[[132 101 123 117]
 [133 144 125 131]
 [132 150 137 136]]
132

[[117 114 122 139 120 126]
 [141 116 144 133 129 150]
 [130 123 111 140 122 130]]
117

[[138  98 131 154 111]
 [157 112 125 130 126]
 [112 126 125 148 122]]
138

[[134 114 115 114 154]
 [146 103 107 123 133]
 [135 113 113 111 157]]
134

[[123 138 120 131 117]
 [124 137 121 126 107]
 [126 124 129 129 135]]
123

[[115 124 117 117 154]
 [131 131 108 150 116]
 [125 120 152 101 140]]
115

[[116 117 118 152 132]
 [116 117 118 152 142]
 [120 117 118 125 146]]
116

[[104 124 154 120 110 122]
 [135 137 106 125 130 134]
 [121 144 110 116 116 134]]
104

[[118 116 119 123 122]
 [143 150 132 114 131]
 [152 111 139 151 130]]
118
---
[[145 137 143 105 147]
 [119 143 140 109 108]
 [128 127 133 147 128]] → 128

[[103 137 146 113]
 [150 126 113 138]
 [151 110 105 104]] → 151

[[116 134 131 100 128]
 [128 132 135 117 129]
 [136 131 141 128 129]] → 136

[[108 108 156 140 118 107 116]
 [121 145 142 119 119 123 116]
 [129 129  99 116 149 134 111]] → 129

[[132 135 137 111]
 [156 141 122 139]
 [148 102 132 140]] → 148

[[141 131 137 125 123 142]
 [128 141 105 126 141 152]
 [116 137 134 130 123 127]] → 116

[[113 113 100 123 115 121]
 [129 131 119 133 131 117]
 [ 98 113 101 121 129 133]] → 98

[[140 152 129 130 132]
 [139 131 140 114 111]
 [102 122 127 135 145]] → 102
---
[[125 127 124 122 136 130]
 [113 129 102 141 132 117]
 [128 130 146 133 131 118]] yields 130

[[140 134 133 142 155 142 143]
 [140 137 133 139 156 142 143]
 [137 137 132 140 156 142 143]] yields 143

[[128 118 132 145 150 136]
 [128 121 130 143 146 136]
 [131 117 133 141 153 136]] yields 136

[[142 115 103 153 154 123 145]
 [133 153 135 118 119 137 120]
 [106 121 129 119 121 142 115]] yields 145

[[128 136 125 103]
 [123 152 133 129]
 [136 142 124 147]] yields 103

[[100 144 110 140 146]
 [105 140 113 140 145]
 [131 116 152 136 106]] yields 146

[[146 135 121 134  99]
 [124 138 154 142 144]
 [128 133 127 116 133]] yields 99

[[142 145 129 145 118 126]
 [131 121 113 133 114 150]
 [124 148 122 142 146 137]] yields 126

[[131 117 136 128]
 [100 135 135 108]
 [112 131 143 112]] yields 128
---
[120 133 132 116 105] out 120

[125 115 146 137 103 120 124] out 124

[155 110 142 144 117] out 142

[[147 154  99 152 153]
 [111 111 151 112 153]
 [145 149 157 148  99]] out 148

[117 122 133 105 124] out 122

[[130 148 133 126 126]
 [153 133 127 123 137]
 [124 102 118 142 116]] out 127
---
145  152  138  151  142   99
126  125  118  125  136  139
143  147  148  147  131  100
-> 151

140  110  126  124  110  135
133  115  131  110  126  114
136  112  132  147  101  133
-> 124

126  103  155  110  117  119
125  138  117  144  138  130
127  137  134  139  120  115
-> 110

118  140  139  149  132  108
118  138  138  140  132  116
118  141  139  157  132  101
-> 149

112  137  100  114  100  118
135  103  153  107  115  141
125  123  133  107  121  145
-> 114

134  135  126  123  131  139
129  128  134  131  134  124
117  114  105  136  114  123
-> 123
---
[[124 133 125 135]
 [106 155 141 136]] Out: 133

[[135 113 127 114 121]
 [126 142 124 150 123]] Out: 127

[[107 127 126 112]
 [119 128 128 115]] Out: 127

[[130 134 116 135 120 121]
 [131 114 101 119 142 114]] Out: 135

[[136 125 139 123 127 122 108]
 [133 125 149 125 124 118  98]] Out: 127

[[135 122 119 150]
 [128 125 122 148]] Out: 122

[[128 102 109 138]
 [138 122 113 140]] Out: 102

[[110 112 132 109 153 148 135]
 [118 116 107 122 132 114 113]] Out: 153
---
124,103,133,116,117,127 → 124
115,118,131,117,150,122 → 115
115,134,149,139,122,146,150 → 115
156,119,121,113,120,146,145 → 156
123,113,104,154,113,148 → 123
149,113,141,133,129 → 149
131,122,156,118,129,153 → 131
---
[[125 121 129 140 127 103]
 [129 130 134 133 122 129]] gives 140, 103

[107 120 127 130  98] gives 130, 98

[[131 157 130 129 127]
 [127 112 124 128 125]] gives 157, 112

[[126 157 137 137]
 [117 118 140 149]] gives 157, 117

[127 128 154 156] gives 156, 127

[140 130 156 107 143 143] gives 156, 107

[103 114 120 144 118 127] gives 144, 103

[143 112 119 123 138 154] gives 154, 112

[[112 138 126 152 142]
 [151 135 128 155 135]] gives 155, 112

[127  99 136 117 128] gives 136, 99
